(in the rows, 128 means zero)
Each run below is a few steps of one of 8 hidden systems, one row a step.
R, run 1 (8 x 20):
[[153 138 166 144 133 114 100 103 103  65 161 135  94  83 116 110 187 153
  106 124]
 [129 162 155 181  96 185 115 180  98 121  87 154 132 125 104 120 163 118
  133 154]
 [ 99 125  61 123 101 164 149 149  93 122 111 145 123 143 181 139 109  71
  104 141]
 [146 135 130 130 126 120 177  71 173 167 119 129 142 181 163 148  90  93
  133  96]
 [113 120 133  86 175 101 138 118 142 171 146  99 164 124  87 159  74 177
  130 123]
 [135 128 158 114 159  88 102  90 114  76 187  99  99  87 110 123 152 157
  115 134]
 [137 155 187 190 107 153  90 158 112 110 120 128 116 117  92 107 173 134
  152 163]
 [ 92 116  70 151  90 164 108 181  82 123 116 144 119 125 157 117 130  91
  121 166]]
E, run 2 (8 x 20):
[[107 141 169 167 123 133 153  89 122 152 134 105 140 185  98 121  77  71
  123 140]
 [ 78  71 150 162 112  89 154 127 126 168 161  93 110 173 155 138 101 118
  121 135]
 [114  86 121 155 117  86 126 108 115 134 184 126  91 111 197 160 149 167
  111 125]
 [144 126 100 165 118 133  81 128  83 124 152 176 132  68 145 143 156 184
  106 129]
 [153 143 102 148 120 151  80 115  86  92 125 178 147  93  82  74 137 110
  101 127]
 [151 143 157 162 111 147 140  92 124 127 100 159 150 163  79  75 112  70
  110 104]
 [ 99  84 170 148 105 119 188 140 131 155 102 126 123 189 119 111 111  92
   99 100]
 [ 97  88 152 122 120 104 192 129 116 124 145 112  86 147 186 167 146 134
   85 103]]
C, run 3 (8 x 20):
[[128 131 133 155  89 174 145 170  91  99  81 172 117 132 128 105 169  94
   94 118]
 [126 142  99 110 105 167 181 150 126 109  85 148 107 145 198 156 147  92
  110 112]
 [138 173 127  94 145 149 180 120 159 135 109 112 125 139 187 204 126 137
  141 121]
 [111 167 146  80 179 124 143 124 138 131 148  73 132 115 119 191 104 163
  146 151]
 [ 98 151 161 133 156 114  95 113 113 113 177  66 123 121  83 132 105 130
  149 184]
 [ 88 108 147 192 108 121  93 132  94 148 160 106 132 148  91  98  98 102
  133 175]
 [105  67  95 178  90 106 117 113 108 162 149 150 130 157 145  91  96  93
  106 125]
 [159  89 102 150 110  98 143  78 145 163 133 180 141 142 165 116 119 133
  103  69]]
R, run 4, 8 rows:
[[119 152 106 151 122 131 122  64  93  89 175 118 104 129 170 137 114  73
  106 149]
 [128 151 167 195 114 138 125 100 137 185 127 122 159 170  98 133  84 109
  151 147]
 [ 77  88  82 126 139 103 109 118  79 152 180 114 140 113 121 139  75 140
   98 150]
 [152 118 171 194 117  91 117  53 127 129 177 136 111 132 147 125 143 137
  117 112]
 [117 132 139 184 121 149  97 157  87 177 128 155 163 104  89 148 118 185
  123 148]
 [126 126  77 148 117 135 114  91  67  95 162 163 116  93 167 136 132 115
   78 127]
 [161 165 165 194 111 157 144  81 125 158 105 168 158 156 115 137 116 110
  117 107]
 [ 83 129  96 111 148 148 147 131  70 155 135 133 163 118 100 165  68 135
   80 135]]
Z, run 5 (8 x 20):
[[132  71  67 130 111 100  99 114 127 159 135 167 156 131 113  70  93 118
  114 104]
 [160  92 147 139 125 105 149 105 156 172 105 173 161 148  99 100 117 152
  107  63]
 [147 110 167  99 149 114 163 142 129 123 112 153 129 103 106 145 164 196
   90  72]
 [155 161 165 120 134 145 153 113 108  63 124 142  93  98 148 150 192 139
   96 106]
 [121 195 130 140 125 194 138 140  75  90 110 133 124 112 135 166 143 100
  110 160]
 [ 85 150  77 102 134 157 146 125  89 114 134 106 131 140 147 149  80  68
  110 162]
 [ 99 132 127 132 135 117 153  89 144 169 146  86 142 180 134 144  58  83
  143 146]
 [100 102 153 126 151  83 123 125 156 180 167  78 136 143 114 150  89 170
  158 146]]
E, run 6 (8 x 20):
[[171 177 186 167 111 145 137 100 175 115 106 120 114 160 142 123 160  97
  169 130]
 [ 94 104 105 135  95 155 149 209 136 172  82 130 131 160 157 138 123 118
  150 143]
 [128 114  65  63 140 108 153 102 143  98 144 120 105 124 194 138 121 102
  115 109]
 [152 163 125 112 163 136 137 102 131 164 126 148 172  98 114 187 103 195
  119 106]
 [100 112 133  87 157 116  96 168 104 104 139  99 135  96  50  92 122 148
  122 152]
 [161 176 188 153 132 126 114  82 162  91 140  97 107 142 117 111 151  98
  169 146]
 [110 123 136 175  90 154 123 190 148 183  93 124 136 163 142 134 125 125
  175 160]
 [116  88  58  88 112 105 131 134 148 111 139 118  98 139 197 109 128  90
  135 125]]
J, run 7, 8 rows:
[[154 103  75  97 132 124 135 106 116 131 111 192 159 109 118 102 115 135
   78  70]
 [161 148 147  90 156 136 170  89 131 118  97 159 157 130  80 121 115 126
   86  69]
 [121 172 182  93 163 148 186 108 104  89 117 107 124 127  97 166 127 122
   86 113]
 [120 181 172 147 133 149 156  94  99  79 151  98  94 133 156 171 147  95
  113 152]
 [120 173 131 199 104 162 114 113  95 135 148 127 118 132 172 175 129 111
  137 174]
 [109 129  76 175 110 131  98 105 109 178 158 131 149 139 162 149  74 113
  141 164]
 [128 102 112 156 133  92  92  88 145 190 161 129 167 144  99 109  67 139
  147 134]
 [111  82 151 119 156  77 106 122 127 158 163 112 149 112  65 108 102 183
  120 121]]
V, run 8 (8 x 20):
[[119 152 149 139 140 168 168 146  85 156 100 158 158 115 105 186 119 171
   84 111]
 [108 118  99  85 144 113 149  96  90  67 165 117  93 106 163 138 133 104
   78 119]
 [141 173 176 178 129 141 159  59 129 152 135 124 140 165 132 166  98  99
  124 126]
 [ 67 113 123 100 159 125 137 152  73 137 155 100 141 110  91 160  88 157
   89 150]
 [119 121 144 173 111 104 106  74 106  89 183 107  91 137 146  99 131  78
  120 150]
 [111 132 157 202 110 149 126 140  94 189 124 150 160 138 103 157 106 159
  117 141]
 [101  75  79 117 127 101 104 133  73 104 170 143 110  86 141 115 133 147
   79 124]
 [174 144 151 195 110 120 121  47 133 137 144 169 133 138 144 120 134 118
  115  99]]
B, run 9:
[[152 142 184  90 156 121 124 144 165 108 101 109 136 126  53  90 147 144
  152 117]
 [ 90 109 164 112 116 138 136 210 117  92 106  94  93 133 106 102 167 115
  135 154]
 [119 116 127 145  91 125 136 149 152 104 128 105  74 156 204 123 166  85
  158 147]
 [141 137  75 150  99 148 115 150 162 176 103 148 139 141 195 154 122 128
  176 141]
 [144 106  53  77 147 104 100 123 161 157 134 142 159 105 140 124  95 162
  149 114]
 [173 132 147  82 157 107 112 117 175 119 110 137 151 112  68  84 136 159
  146  94]
 [116 115 166  93 132 140 137 201 119  92  90 119 115 117  71  93 168 138
  119 124]
 [113 117 144 116 106 130 155 163 134  74 116 102  67 144 177 117 181  88
  131 136]]
Z, run 10, 8 rows:
[[142 117 129 185  80 123  99 121 135 101 141 137  85 140 180  92 174  89
  148 140]
 [130 132  78 156  98 169 102 184 121 175  86 171 161 123 139 136 121 142
  150 142]
 [143  98  53  55 140 110 140 119 159 125 113 147 141 125 147 102 106 112
  117  90]
 [172 160 184 121 139 133 160  99 183 140  88 132 150 162  87 113 125 117
  147  91]
 [102 119 172  79 153 127 146 195 119 106 113  95 114 106  83 137 156 172
  120 134]
 [124 128 153 141 106 125 138 126 124  63 142 108  64 136 175 115 183  85
  126 139]
 [114 163 115 181  93 184 116 176 113 154  98 137 132 140 157 160 132 114
  159 174]
 [106 107  33  72 132 122 120 145 137 138 131 119 134 125 168 129  90 108
  139 141]]
V, run 11 (8 x 20):
[[154 184  96 119 132 182 133 149 134 154  80 162 166 112 140 176 121 154
  144 128]
 [125 128  57  45 148 132 138 121 130  90 118 127 131 120 136 107 103  82
  112 117]
 [141 144 171 128 129 126 167  93 175 141 103 110 139 191 105 104  99  71
  144 110]
 [ 79  95 168  94 145 113 159 195 131 146 120  79 122 142  90 140 121 159
  131 141]
 [119 116 144 147 111 102 104 138 148  94 164  83  71 129 177 119 173 117
  166 165]
 [138 159 114 182 106 159  94 156 140 182 114 141 151 127 154 165 127 155
  179 165]
 [121 102  30  88 128 128  84 151 116 129 131 150 146  95 135 101 107 128
  130 137]
 [176 122 118 141 111 115 117  77 172 137 111 161 147 159 112  62 115  82
  141  92]]
H, run 12 (8 x 20):
[[154 141 152 182 117 115  96  77 164 164 136 126 151 163  99  92  97  99
  169 139]
 [ 97  84 183 154 122 112 129 187 118 166 121 118 134 136  74 116 135 175
  125 131]
 [145  90 153 139 107  85 117 126 152  91 153 121  74 120 170  99 194 141
  137 113]
 [169 164 128 167 108 170 122 138 112 129  99 188 136  98 155 160 174 164
  117 111]
 [122 106  66  58 146 131 133 147  95  95 118 155 136  87 117 114 127 137
   80 102]
 [164 167 119 114 135 140 148  52 144 103 117 143 140 153 123 105 101  60
  115 102]
 [ 91 147 172 118 145 157 185 151 108 155  98 107 154 160  78 160  86 118
  107 132]
 [ 88 106 145  94 139  94 154 133 150 107 160  54  82 152 163 138 128 104
  148 152]]
B, run 13 (8 x 20):
[[106 115 101 136 118 101 105 128 158 142 168  77 100 144 190 145 117 114
  182 175]
 [156 135 105 165 115 120  69 121 174 180 133 134 156 134 132 113 111 144
  196 151]
 [127  79  83 111 127 100  74 156 135 152 131 146 155 103  84  70 113 159
  137 125]
 [163  87 149 119 119  94 119 123 155 100 119 152 115 126  97  52 168 129
  119  82]
 [134 113 148 135  99 156 157 191 116 110  72 169 112 125 132 116 188 137
  103  99]
 [125 124  90  90 120 138 166 145 119  91 119 138  91 115 208 160 165 119
  103 110]
 [167 194 105 101 140 161 151 103 163 124 102 139 137 128 179 180 130 123
  152 118]
 [116 167  88  60 170 150 130 144 136 141 112 107 165 115 103 160  80 137
  145 146]]
J, run 14, 8 rows:
[[143 128 127 170 104 161 120 170  99 157  97 188 150 100 130 150 158 184
  108 113]
 [127 113  47  68 140 122 149 100 121 121 132 149 138 119 164 135  94 106
   92  96]
 [184 175 168 137 141 138 133  72 166 132 103 147 159 145  81 107 119 115
  140  97]
 [ 81 153 157  93 161 153 160 162  85 121 123  94 136 119  82 172 105 145
  100 151]
 [119 131 151 142 121 105 136  78 124  76 174  90  77 145 166 119 142  74
  125 143]
 [135 151 162 217  97 155 105 148 111 161 124 150 131 125 140 156 156 158
  145 152]
 [ 96  95  41 112 123 117 120 131 102 157 157 132 137 117 178 155  86 131
  113 142]
 [178 126 124 148 130  97  94  60 178 154 139 149 156 142 105  81 107 120
  155 102]]
C, run 15:
[[161 166 149 146 116 175 149 123  93  96  89 184 132 110 117 131 166 122
   83  97]
 [118 159 126  90 129 179 188 158  95  90  81 141 120 127 138 156 142 101
   85 112]
 [121 177 155 105 138 158 187 123 131  95 112  94 100 150 171 181 140  90
  126 136]
 [ 91 158 165 126 146 143 169 142 122 148 135  76 120 144 148 208 111 142
  138 161]
 [ 78 132 130 128 153 105 122 108 101 135 190  66 115 125 141 172  91 134
  132 176]
 [109 134 143 188 131 109  95  75 104 157 184 109 141 135 112 137  82 125
  131 164]
 [103  84 116 165 122 104 116  96  89 168 159 146 157 139  89 102  73 122
   88 121]
 [146  85 129 153 117  94 136  65 117 125 149 165 131 141 120  81 116 106
   79  78]]
H, run 16:
[[138 114 177 101 141  90 182  96 188 133 125  95 111 173 142 130 126 114
  136  91]
 [138 174 185 122 144 147 155 155 156 137 107 101 121 127 139 192 157 174
  162 140]
 [118 143  90  76 140 138  96 184 133  89 130  97 104  88 149 138 158 147
  162 167]
 [156 161  63 138 106 160  76 130 145 123 109 149 143 125 144  93 123  82
  174 156]
 [114  94  92 128 112 137 123 165 130 182  91 158 174 152  87  87  82 114
  127 120]
 [135  70 155 114 125  75 156 111 182 153 128 118 124 174 118  84 117 118
  133  84]
 [160 146 206 145 132 122 160 130 172 149 105 124 124 140 127 159 165 176
  147 101]
 [129 137 135  78 145 133 127 185 130  87 117 113 101  82 135 149 185 181
  137 132]]

Name the system that made each run.
run 17:
[[110 149  88 112 113 156 123 143 139 109 109 103 122 161 140  99 104  42
  159 167]
 [ 94  94 121 135 105 131 149 169 152 181  96 115 144 190 121 107  89  88
  150 136]]
	V
run 18 (2 x 20):
[[144  91 131 119 108 113 139 182 183 158  93 139 116 137 164 129 168 170
  159 101]
 [180 131 104  89 132 124 122 146 183 127  96 159 131 103 154 129 168 176
  154  92]]
	H
run 19 (2 x 20):
[[152 113 189 196 108  99 123  77 151 158 139 139 135 163 101  91 125 120
  134 109]
 [111  94 197 150 126 113 151 166 107 138 127 130 114 119 105 144 167 191
   97 109]]
	H
run 20:
[[155 115 154 163 129 111 123  73 130 158 130 166 166 144  68  88 100 129
  103  88]
 [ 93  88 146 134 138 118 145 141  62 134 143 144 137 106  79 131 118 165
   57 109]]
	R
run 21 (2 x 20):
[[150 135 119  79 146 147 121 179 126 108  88 160 144  80  90 122 164 183
  115 104]
 [172 162 125  96 123 148 147 114 149  60  98 142 100 121 157 110 176  88
  128 105]]
	V
run 22 (2 x 20):
[[ 97 179 114 100 148 167 154 142  92 103 132  97 116 113 158 199 119 121
  116 165]
 [ 98 156  91 132 125 145 136  96 108 122 150  98 124 153 161 148  78  59
  132 169]]
	V
run 23:
[[119 135  81 140  93 167 144 174 139 160  87 144 129 149 195 159 126 109
  153 142]
 [152 133  62  86 140 119 142  87 174 154 122 138 150 141 174 144  86 113
  144 102]]
	R
run 24:
[[ 94 131 178 117 156  98 123 113 126  99 175  53 101 136  98 126 119 119
  143 168]
 [115 156 164 198 102 147  95 142 115 123 150  98 100 133 147 144 154 117
  165 190]]
	H
run 25:
[[131  97 150 151 146  77  84 111 127 153 179 119 134  94  99 128 129 205
  133 133]
 [159 132 164 166 128 110  71 105 113  93 161 142 117  85  93  92 173 161
  126 133]]
	H
run 26:
[[167 183 106 141 135 145 117  40 131 111 140 145 145 133 139 127 100  76
  127 124]
 [112 139 146 134 146 135 126 108 111 160 122 122 175 152  42 107  63 107
  118 135]]
	R
run 27 (2 x 20):
[[128 163  83  87 126 178 146 182 152 144  69 133 149 138 147 155 116 112
  160 140]
 [117 116  87  42 159 103 144 132 179 128 129  86 129 140 146 130  97 119
  157 125]]
	B
run 28:
[[148 139  52 145 112 135 113  84 136 153 141 157 141 130 200 151 102 107
  139 128]
 [137 122  84 100 155 115 121  86 139 172 129 147 185 133  90 118  56 130
  118 103]]
	V
run 29 (2 x 20):
[[168 162 112 142 132 139  57 133 160 150 119 143 162 106  93 104 127 153
  189 151]
 [148 108 109 111 114 118  92 149 181 131 100 128 139 147  97  49 126  97
  175 132]]
	E
run 30, 2 rows:
[[166 136  96 136 123 122 141  88 153 152 133 163 130 118 206 177 137 162
  128  95]
 [153 162 112  75 175 133 130 109 129 136 127 143 165  85 102 171 111 189
  115 107]]
	C
run 31:
[[130 171 133 167 118 152 151 110 137 159 129 120 124 147 197 205 121 129
  148 145]
 [135 175  77 116 155 137  98  91 137 159 148 120 166 114 137 170  73 137
  158 157]]
	R
run 32:
[[162 171 184 134 151 124 149  95 153 126 135 122 120 110 146 188 160 185
  137 112]
 [123 165 119  84 158 151 103 165  99  80 134 111 119  69 110 153 157 168
  129 157]]
	H
run 33 (2 x 20):
[[100  72  90  87 146  77 123 104 136 145 162 106 140 141 108  92  71 113
  117 118]
 [148 103 198 177 121  86 134  90 165 169 141 125 133 163 104 109 125 147
  139 102]]
	Z
run 34:
[[140 181  70 124 124 180 112 137  96 107 115 157 133  87 172 171 140 130
  124 149]
 [144 170  67  76 153 143 126  76 134 105 129 130 151 124 130 126  82  79
  126 128]]
	B
run 35 (2 x 20):
[[147 209 131 136 148 181 126 107  94 115 121 144 149  92 120 185 128 147
  118 145]
 [ 89 144 109 119 137 155 104 152  88 125 127 110 155 130  63 104  80  88
  127 174]]
	E
run 36, 2 rows:
[[ 94 132 121 148 142 134  95 129  50 112 173 124 131  81  98 144 118 156
   90 164]
 [117 113 104 174 111 116 115  64  80 119 174 145 123 132 145 114 101  85
   83 130]]
	Z
run 37:
[[171 148 159  88 155 110 172  63 157  90 128 132 117 130 132 131 144 122
  105  74]
 [128 182 190  96 169 148 172 123 132 114 113  95 134 128  94 181 126 148
  124 128]]
	V
run 38:
[[143 163  94 188  98 176 105 112  85 138 117 183 150 118 144 136 124 107
  112 140]
 [112 123  55  88 145 141 143 117  98 152 118 156 171 122 118 138  67 119
   88 110]]
	Z
